In the data rows, 128 means zero.
Here are some rows, each followed by its group. Groups can overlap.
[140 127 120 110 176 161 125 179 115 195 194 105 103 132  52 179 101 104
 200  94 157 126 163 136 112 114 174 154 133 161 126 166 136 133] Om
[134 100 141 182 171 134 129 160 163 133 105  98  68 166 163  79 136 111
 107 197 160 134 143 101 130 192 149 107 112 110 145 115 143 125] En
[199 221 114 199 154 131 151  65  68 128 155 138 150 144 114 139  73 139
 208  93  97 135 139 175 115 130 162 126 182  70 107 128  63 125] Om
[108  78 120 144 158 163 116 146 161 123 157 129  97 114 111 118 136 104
 117 134  97 125 165 121 103 137 108 162  94 132 169 107 150 147] En
[140 116 115 150 125 123 118 108 128 177 154 146  69 109  81  52 135 121
  82 174 132 129 182 177 131 131 151 130 102 109 130 117 140  98] Gp
[126 103 111 105 117 131 122 145 159 163 139  94 116 116 128 114 179 156
 117 139 130 120 195 147 109 126 154 134 119 175 143 116 157 133] Gp
[145 159 103 142 172 112 152 190 182 169 182 184 101  94 156 103 123 116
 118 167 115 150 144 130 168 108 118 110 179 110 106 126 127 104] XF
[139 111 127 107 158 120 125 143 136 153 127 144 149 111  94 104 123 149
 139 161 138 145 184 140 112 150 125 148 135 130 132 100 137 123] Gp
[116  98 102 129 105 144 116 143 133 147 140 171 140 121 128 150 176 121
 115 137 146 121 149 124 126 104 146 120  95 135 167 151 128 103] EV
[138  56 140 141 165  76 106 102 155  86 133  89  62 159 140  62 160  55
 105 107 195 113 110  36 119 212 118 119  79  91 203  79 119 141] En
[208 174 132 144 121 190 177 103  95 142 212 169 151 110  87 134  92  91
 234 110 127 146 136 129 167 189 196 104 153  97 141 165  85 182] XF
[113 152 255 124 255  91  94  76  64  13  81   0  65 196 130 104 147  55
 204   0 229  71  25  58 120 127 143  58  96 136 125  61  95 119] En
[ 98 135 127 156 129 120 113 154 196 165 145 118 134 125 120 125 168 126
 106 187 126 155 138 124 157 148 135 115 127 147 142 127 125 124] Gp
[ 86 153 190  78 159 139 132 162 184 129 100 103 129 122 102 105 181 136
  76 161 130 145 135 148 140 116 128 131 123 173 104 119 104  78] Gp
[168 137  83 172 121 161 112 175 136 123 178  86  90 148 113 165 136 128
 161  54 103 117 151 184  81 119 151 116 123 157 150  93 126  83] EV
[149  66 167 143 139 172 130 151 109 154 109 184 172  88 107 195 119  97
 141  59 168 133  71 154 142 103 125 116  76 144 161 134 113 165] Sw
[139 107 127 150 120 103 135 132 125 145 123 151 151  98 132 112 120 144
 120 177 131 126 177 151 161  95 117 116 130 138 146 133 156 140] GC
[ 99  92 135 142 102  41 115  43  64  40  72  85  77 181 144 120  56 118
 163 104 125 114 124  27 129 205  89 150 169 137  90 139 131 132] Pr
[124 138 198  47 132 173 133 192 144  82  70 113 157 118  92 147 198  66
  97  99 123 150  96 160  76  73 107 137  63 132 180 153  96 137] Sw
[ 88  78 114 113 116 131 149 133 114 124 148  75 157 148 159 144 123 139
 142  65 173  81  86  90 225  68 121 115 108 146 142 156 243 157] GC
[ 94 133 106 167 122 103 105 155 144 147 142 110 139 138 106 123 150 161
 127 167  97 158 183 180 150 146 148 111 115 177 147 124 154 106] Gp
[ 96 106 136 128 103 108 113  74 132 110 135 107 123 136 126 111 114 142
 121 144 152 118 173 145 154 137 105 116 113 153 103 101 137 115] Gp
[105 116  73 129 151 102 110 137 143 114 136 120 109 148 125  99 104 157
  93 159  63 142 157 152 122 134 118 163 159 152  83 128  72 128] Pr
[114 139 118 175 184  38  87 111  42 163 158 141 204 128 134 156 100 230
 179  49 177 110  75 124  91  52 127  40 126 162 115  86  92 140] EV
[132  85 123 112 173 136 102 105 106  92 137 102 134 170 145 129 128 170
 135 167 129 138 138 113 121 154 126 109 108 127 123 119 139 124] EV
[108  63 133 121   0 198 255  69  34  95  50 202 255 147 242 255 144  79
 175   7 172  57  43  50 154   0 157 255  14  56 255 223 255 238] GC
[123 100 117 202  90  74 106 161 162 115 183 164  87 103 134 123 144 123
  90 136 128 163 177 150 115 144 121 140 146 164 176 108 124 105] Sw
[125  89 131  93 106 134 111 149 151 106  72 163 122 127 120 129 111 106
 148 111  90 161 111  89  89 158 100 180 123 151 148 140 125 148] Sw
[120 111 131 138 130 138  97 179 163 176 159 129 135  99 123  86 109 122
 102 142 112 124 172 120 150 114 122 135 126 154 139 135 152 119] En
[142 127 141 141 141 109 147 136 127 130 105 227 118  94 127 103 145 105
  87 130 116 151 128 144 146 106 163 161 115  81 154 156 151 122] Sw
[192 225 126 162 148 139 181 137  83 126 199 118  90 125 144 120  61  86
 183 158 139 117  87 154 124 125 149 150 192  65 129 124  75 126] Om
[131 120 115 146 135 135 141 131 154 146 152 158 156 106 160 129 157 119
  78 153 132 145 159 107 148 132 122 110 140 146 138 146 164 118] GC
[103 118 158  95 202 190  94 166 126 152  94 136 183 116 136 121 117 185
  72  87 169  80  74 177 113  80  81  76  97 169  65  98 121 100] EV
[157 192 163 188  99 128 117 134  62 137 128 124 163 186  92 152  45 114
 254  53 135 151 174 114  82 151 213 189 152  95 133 128  86  88] Om
[153 150 140 180 112 109 132  96  97 176 131 111 116 153 102 159 109 120
 196 126 138 136 187 116 124 175 207 130 143 134 127 111 106  99] Om
[139  93 131 109 166  89 141 103  99  47 161  85  54 157 152  89  69 101
 143 125 166  72 112  60 137 127 140 101 112 102 145  92 137 158] En
[120  63 154 174 207  68 106  94 137  91 164  29  31 163 138  79  80  63
 145 140 184  72 128  21 150 167 127 137 108 120 133  64 143 131] En
[118  52  86 135  86 150 185 124 144 104  98 117 203 138 134 151 188  95
  89 107 187  91  77 155  99  52 111 163  67 136 188 134 182 180] GC
[124 119 120 172 107 120 114 171 142 147 144 110  84 114 114 114 161  96
 105 147 126 162 179 140 147 139 160 105 132 132 168 139 143 121] Gp
[148 189 135 144 153 185 131  87  90 155 163 146 142 138  95 138 126 156
 164 131 138 109 157 135  90 109 201 144 116 101 114 152 107 129] Om
[ 79 110 139 133 115 136 107 133 169 179 164 196 134 117 107 131  90 110
 124 125 108 137 189 130 140 155 138  92 126 151 136 162 109 114] En
[132  98 136 111 131 128 107 147 157 132 139 134 112 139 109 127 115 114
 159 124  91 140 146 139 124 136 111 118 123 157 152 160 115 127] Sw
[ 99  99  71 113 135 131  58 124 129 130  45 113 169 163 167 101 111 187
 152  75  77  95 100 156  74 135  31  92 101 159  56 125 100  94] EV
[136 149 115 116 133 114 124  98 142 156 117 106 105 106 124  93 143 117
  78 194  84 163 131 136 115 125 110 121 152 120 100 137 136 110] XF
[120 135 129 131 138 124 103 194 163 138 124 153 128 122 132 100 171 146
 105 154 109 146 145 132 143 106 169 117 140 145 136 137 117 105] Gp
[107 144 104 113  97 115 100 120 143 165 107 152 121 111 154 107 126 140
  85 129  40 132 137 117 135 153  84 107 164 127  74 155 109 101] Pr
[225 210  66  68 111 130 229 146 144  98 212  80 105  44 156 138  61  49
  97 168  41 106  68 152 194 147  37  86 204  63  54 149  92 183] XF
[151 206 106 240  51  94 149  22   0 144 130 133 147 186 128 164 110 123
 229  58 111 130 141  95  83 120 255 171 137  51 158 129 136  93] Om
[179 152  94 101 148 145 192 192 164 135 194 169  92  89 134 103 105 100
 108 161 105 119  80 125 141 131 103 104 137  88 120 137 115 152] XF
[134  78 132 185 192  98 114 142  93  98 146 156  88 132 131  71 105 127
 137 152 154 104 162 100 152 165 165 138 114 123 128 111 160 104] En
[147  82 121 130 154 162  90 144 160 129 112 115 125 141 130 155 150 130
 125  98 126 113 125 151  52 110  94 133  85 135 151  96 119 135] EV
[156  42 150 104  64 167 148 145 173  69  82 105 137  89 122 147 127  85
 151 101 119 177  46 104  44  95  95 242  31  90 222  95 102 224] Sw
[112 114 149  98 106 134 163 120  99 158 182 155 165 138 150 124  94 122
  92  95 181 112 103 106 167  67 119 143 122 134 109 131 172 123] GC
[155 132 157 171 161 112 137 153  68 158 177 122 130 162 103 128  69 123
 196 116 183 107 157 137 115 115 195 163 164 129 114 126  95 115] Om
[114  96  88 160 119 138 105 128 201 136 127  98 101 145  97 110 137 117
 120 135 106 137 112 105 118 141 153 123  62 122 175  73 137 138] En
[ 98 106  86 114 139 127 110 216 166 184 152 134 113 129 110 110 101 140
 109 143 137 118 147 101 113  94 153 133 110 142  87 142 138 123] En
[137 135  95 139 104 107 109 139 129 115 125 132 110  98 153  92  98 129
 122 139 105 152 161 125 126 132 133 133 149 126 112 125  99 115] Pr
[137 149 107 101 121 121 128 115 121 154 117 166 114 113 129 118 155 134
 119 119 101 144 142 124 138 171 101 106 153  99 112 140  81 123] Pr
[136 117 133 169 176 158  93 125 112 170 127 109 148 138 137 170 142 144
 162  93 178 132 142 155  92 124 114  68 107 144 143 109 124 100] EV
[ 87  90 126 131  35 130 172  76 112 136 101 160 184 121 198 173 139 122
 114 113 179 114 102  86 183  34 119 162 138 143 165 162 231 133] GC
[142 126  96 124 153 142  88  97 125  96 127 186 136  92 144 125  98 142
 155 118  79 174  97 145 155 130  82 107 170 174 103 129  75 136] Pr
[112 109 119 139 138 138  99 173 156 149 138 152 121 132 105 128 132  98
 117  99 131 138 127 131 135 120 118 107 135 155 126 123 104 118] EV
[139  99 159 120 178  99  91  91  45 102 140  61  93 138 117  97  88  96
 146  81 139  89 107 133 164 160 132 118 111 136 115 106 115 112] En
[118 123 141 140 171 114  91 152  55 161 131 131 199 155 127 153  82 135
 167  94 161 110 151 177 140 118 127 111 110 159  87  95 112 140] EV
[152 188 118 168 147 146 174 120  94 129 155 115 151 150 138 140  67 128
 164  84 134 119 135 157 143 106 173 167 163  68 102 134 160 109] Om
[119  56 138 166  58 162 182 115 119 140 122 197 174 103 162 144 119  97
 144 100 140 128 117 111 121  83 120 168  78 129 203 170 216 177] GC
[123 161 199  97 162  99 129  94 171  95  56  78  40 144 125  95 206  93
  99 163 178 134 120 106 132 148 172  81  97  90 159 112 128 108] Gp
[233 162 105  99 156 144 175 190 170  85 190 161  94  78 143 134 102  62
  89 151  97 136  58 129 136 106  77 129 174  76 130 107  62 178] XF
[ 82  89 122 105  88 155 202 155 134 105 163 164 192 124 158 145  73 129
 124  60 134  97 104 118 218  57  96 161 137 151 140 176 196 165] GC
[146 173  97 111 137 157 124 124 147 137 174 113  83  93 117 108  98 112
 113 148  85 135  85 133 162 147 143  75 157 130 120 141 145 175] XF
[ 90  81 127 152 164  53  75  90 105  68 113  39  48 197 151  61  82 124
 145 140 150  89 121  44 144 188  70 141 143 136 109 100 124 118] En
[ 89 103 128 204 230  65  76  94 157  77 161  37  37 175 143  53 161  73
 121 136 154 109  73  35 188 178 155 102 118 111 146  71 158 139] En
[112  95 112 152 148 103 105 175 113 141 138 177 134 125 135  76 118 152
  92 199 105 137 174 120 129 133 135 121 153 147 133 117  99  93] EV
[132  90 109 126 117 148 117 178 171 132 157  88  83 146 114 134 156 126
 115 117 111 153 149 111 105 150 137 113 141 134 151 126 133 132] En
[121 110 105 154 139 139 103 148 100 173 109 178 164 124 136 112 152 179
  89 115 136 122 163 196 107 122 127  87 119 141  81 119 123 125] EV
[112 136  79  87  61 103 103 103  79  95 102 150  99 141 155  98  91 161
 143 181  51 126 121 138 115 155  94 162 166 152  54 155  97 129] Pr
[113  79 141 135 177 112 104 167 191 149 142 143 137 120 133 114 114 135
 103 160 132 144 160 112 119 146 128 174 118 114 156 119 136 143] Sw
[ 86  94  91 130  66  43  99  11  66  15  40  49  42 195 178  81  98 116
 167  89  54 110 106  34 140 212  52 146 127 123  90 138 166 122] Pr
[129 121 127  87 123 117 132 112 138 153 136 136 139 112 110 112 144 128
  96 180 155 134 171 159 139 101 133 105 134 150 104 138 118 125] Gp
[123 114 157  93 101 105 170 174 140 103  65 161 140 114 145 182 181 126
 112 144 129 133 121 112  77 100 119 179  85 126 184 143 159 152] Sw
[127 134  93 120 103 106 104 101 160 136  82 127 103 130 133 108  95 131
 175 151  97 130 170  99  73 147 100 160 123 106 118 132 120 111] Pr
[129  97 148  62 111 193  99 168 154  89  95 101 146 137  81 167 138 127
 162  42 110 115  59 154  74 128  73 152  77 149 171 135  99 173] Sw
[143 122 128  88 160 136 123 170 157 124 158 136 124 110 107 116  90 119
  97 119 162 113  86 152 141 168 110  79 137 123  87 104 121 134] XF
[121 117 120 133 114 112 120  86 133 149 120 130 108 140 124 126 151  83
 104 157 124 171 166  91 145 175 101 126 145 131 129 137 112 143] En
[102 110 139 137  62 102 169  99 119 145  96 191 194 119 164 139 123 128
 103 142 138 110 109 133 177  71 158 148 140 148 145 163 198 146] GC
[112 140  81 101  16  85 103  61 136  53  76 182  94 140 145 101  86 185
 133 159   6 167  86  69 158 211  67 196 197 125  84 164  77 146] Pr
[122 111 130 139 102 128 128 152  89 157 127 132 160 123 136 170 127 140
 112 103 153 137 162 103 136  94 137 111 145 153 153 160 169 123] GC
[117 138 137 144 125 142 114 133 147 132 163  64 111 152 114 153 135 149
 155 112 134 123 175 142 110 136 149 128 106 128 138 116 138 111] Om
[129 158 157 146 212 204  70 144 103 162  78 119 222 154 121 117 154 184
 129  49 158 100  42 227 107  80  88   0  85 140  72  93  88  99] EV
[ 86 125 109 137  49 115 149  92 108 124  95 155 151 150 165 138 122 135
 116 129  82 156 134 113 179 120 105 180 147 143  70 176 159 137] GC
Which 5 groups are nearest to each row below, nearest first, going by the average distance to the group's rows?
[135 114 133 160 102 160 148 151 127 144 113 171 148 137 121 135 123 152
 147 173 108 165 144 109  85 113 120 113 110 140 116 148 111  93] >> Gp EV Sw Pr Om
Which 4 groups are nearest to each row below, nearest first, going by the average distance to the group's rows?
[139  21 152 153 156  44 176  94  98  60 148  42  77 146 186  87 118  28
 104  55 214  73  31   0 208 163  75 133  52  72 171  79 204 200] >> En GC Sw Gp
[ 90 104 135 132 152 153 123 186 178 135 142 156 126 125 149 130 122 134
 134 181 152 141 134  68 135 114 110 171 124 159 164 121 123 105] >> Gp Sw En EV
Group XF spreads out most along one direction. Which 3 other groups' directions of most spread are closest to that one, closest first?
Sw Om Gp
Which 4 groups are nearest to each row below, nearest first, going by the distance to the group's nearest row?
[106 118  95 140  59  68  84  41 145  86  78 102  82 138 149 132 134 156
 117 158  47 162 122 102 114 180  70 156 176 161  81 134 128 119] >> Pr GC En XF
Which 4 groups are nearest to each row below, nearest first, going by the distance to the centre of the group?
[ 43 218 217  17  73  97 119 104 160  34   8  76  93 159 103 130 143 172
  84 154  71 142 105 153 125 104 106 128 170 173  77 176  84 103] >> Pr Gp Sw EV
[138 130 118 157 157 143 131 147 132 143 182 128 137 138 106 137 126 140
 142 147 115 137 165 138 136 124 156 128 165 129 125 130 117 106] >> Gp Om EV XF
[ 66 148 179  74 133 124 106 213 174 105 102  94 129 115 133 101 129 145
 142 113 148 111 146 138 130 100  50 167 164 189  81 123  94  83] >> Gp EV Sw Pr
[ 57 146  45  28  18  48  35   0  30   2   0 164 149 188 227  78  54 210
 180  68   0 172  37  42  37 206   0 176 212 173   0 201  41 115] >> Pr EV Sw En
[139 139 154 158 154  89 102 100  96 132 141  76 110 164  94 151  95  96
 194 128 127 133 153  95 126 144 183 140 131 116 149 112 129 140] >> Om En Gp EV
[186 255 173  45 142 152 136 121  65 101 162  72 177  73 116  80  84 148
  80 145 119 107  37 255 179  94 142  48 159  90  43  75  71 110] >> XF EV Gp Om
[110 138 134 152 120 114 142 132 137 153 125 154 130  87 139 130 181  96
  79 147 154 139 122 122 186 104 126 113 148 126 132 155 152 137] >> Gp GC Sw XF
[144 136 106 170 133 122 132 149 113 118 148 141 141 125 126 116 147 169
 114 162 141 130 172 115 122 118 149 156 139 165  93 113 130 121] >> Gp EV En Om
Which 5 groups are nearest to each row below, nearest first, going by the distance to the group's nearest row?
[218 191 115 107 135 145 174 132 119 146 211 144 103  95 120 118  88  94
 128 137 101 110 119 167 170 100 131  66 190  66  87 148 112 149] >> XF Om Pr Gp GC
[188  32 155  91 141 188 151 165 151 106  29 113 127 126  84 191 190  94
 177  88 101 111  60 138   0 131  79 213   0  68 255  96  87 209] >> Sw EV GC En Pr
Group Om spreads out most along one direction. Which 3 other groups' directions of most spread are closest to that one, closest first?
Pr GC En
Which 3 other groups have their centres nearest to the centre of group En, nearest first?
Gp EV Sw
Group Sw spreads out most along one direction. Which 3 other groups' directions of most spread are closest to that one, closest first?
GC Gp EV
